In the data rows, 128 means zero.
Some points, one per row:
[107 155 204  58 174  78 158 101 120  87 164 123]
[116 159 190  24 154  62 154 108 111  75 174 128]
[163 114  46 190  74 171  93 167 123 171  93 125]
[149 122  85 162 120 178  94 135 114 151 106  98]
[152 126  51 173  91 153  82 148 139 145 105 122]
[120 121 137 131 141 126 141 128 116 132 130 120]
[106 133 221  86 164 109 188 102 100 115 145 142]
[153 128  71 125 107 149  93 137 117 127 116 104]
[108 114 148 169 137 140 151 123 142 158 124 151]
[142 108  78 186 133 174  86 128 149 146 115  99]
[120 148 193  74 136 110 168 126  98 120 139 117]
[141 126  61 174 137 163  69 124 157 137 118  92]
[ 99 152 227   0 184  74 166  86 101  60 181  96]
[162 106  72 189  59 183 123 170 102 180  85 132]
[139 141 110 116 129 135 102 128 114 118 125  94]
[116 142 216  47 172  92 168 107  90  97 148 132]
[106 137 170  76 168  94 133 102 139  88 154 117]
[144 106  90 179  78 151 132 163 126 166 101 150]
[119 153 209  52 143  62 197 121  92  95 159 165]
[112 155 203  15 159  59 167 107 110  64 166 130]
[154 118  48 161 117 179  69 139 111 149 106  70]
[118 102 106 218 115 151 141 147 180 176 111 167]
[137 102 107 193  82 147 159 168 133 175  94 169]
[156 128  76 160 110 170  89 136 114 143 102  89]
[146 137  25 182 104 146  57 145 165 136 120 112]
[127 160 209  19 165  91 156 101  87  73 160  97]
16 more points follow, each with its number after it:
[139 115 101 159  96 155 127 152 120 156 106 127] 0
[127 124  98 171 128 151 108 132 151 145 123 133] 1
[105 143 215  64 154  71 167 104 117 100 147 153] 2
[136 119  69 186 111 169  95 139 139 159 104 110] 3
[127  79  98 240  79 160 143 168 168 191  86 178] 4
[139 102  87 181  90 166 123 155 131 164  92 133] 5
[150 121 116 151 113 168 123 145  88 146 108 120] 6
[ 95 153 208  67 146  54 170  95 130  87 163 160] 7
[131 112 120 188 140 172 120 136 131 174 108 103] 8
[138 126  58 166 123 156  68 114 154 128 119 107] 9
[112 135 174  85 110  69 178 127 128  99 148 168] 10
[100 134 171  80 110  48 177 128 129  98 164 192] 11
[126 105 111 191  96 134 144 155 136 174 108 162] 12
[106 152 156  67 151  64 130 104 147  76 162 141] 13
[126 130 190  90 151 139 150 120  83 133 137 110] 14
[105 171 188  36 145  41 170  95 112  80 180 160] 15
Which of these numbered points is nearest to each point below, looking only along the 4 directions in which the first points spread most? Its number follows each.
[109 118 118 171 146 139 113 124 164 135 132 131] > 1
[103 146 185  59 154  55 155 108 141  82 162 159] > 7
[121 164 137  57 145  63 123 116 145  72 166 134] > 13
[112 125 186  97 124  96 187 133 112 125 136 161] > 10
[148 188 225   0 176  75 152  78  29  30 179  64] > 15
[126 123 168 109 133 125 159 128  99 131 123 140] > 14
[109 174 223  14 202  66 155  79  93  70 187 117] > 15
[104 133 181  88 117  55 179 125 141 111 156 184] > 11
[139 111  78 190 110 187  90 148 134 170  99 118] > 3
[137 133  66 154 119 148  73 128 155 128 126 105] > 9
[124 118 112 168 136 160 102 135 146 145 112 132] > 1
[117  98 118 209 124 173 132 136 139 174 108 141] > 8
[163 112  37 186  64 147 107 166 140 161  93 152] > 5
[136 120 155 133 138 135 145 122 124 137 127 138] > 14
[140 151 190  20 143  97 156 117  67  89 146  99] > 14
[119  74 142 228 133 182 155 131 149 188 100 141] > 8
[136 133  70 149 140 150  76 124 142 124 130  87] > 9
[116 151 161  56 145  68 136 116 134  83 152 144] > 13
[147 152 171  29 112  82 159 123  60  95 139 129] > 10
[128 143 197  51 110  65 190 136  96  89 148 162] > 10
[136 111 104 193 134 173 110 138 133 168 101 119] > 8
[149 117  97 161 127 165 110 122 120 153 108  98] > 8
[149 125  68 147  62 118 105 162 132 136 115 152] > 0
[140 133  80 133 143 159  61 114 138 116 126  78] > 9
[118 107 136 183 143 150 143 134 146 162 108 150] > 8
[111 151 160  70 147  46 146 115 156  77 165 159] > 13
[111 119 121 174 121 134 124 128 171 144 127 156] > 1
[155 111  81 178  84 173 110 157 117 168 102 132] > 5
[101 125 209  67 164  95 169 108 102  99 150 136] > 2
[161 121  81 138  55 113 119 162 107 149  98 152] > 0
[142 131  60 151 108 164  62 134 146 125 110  97] > 9
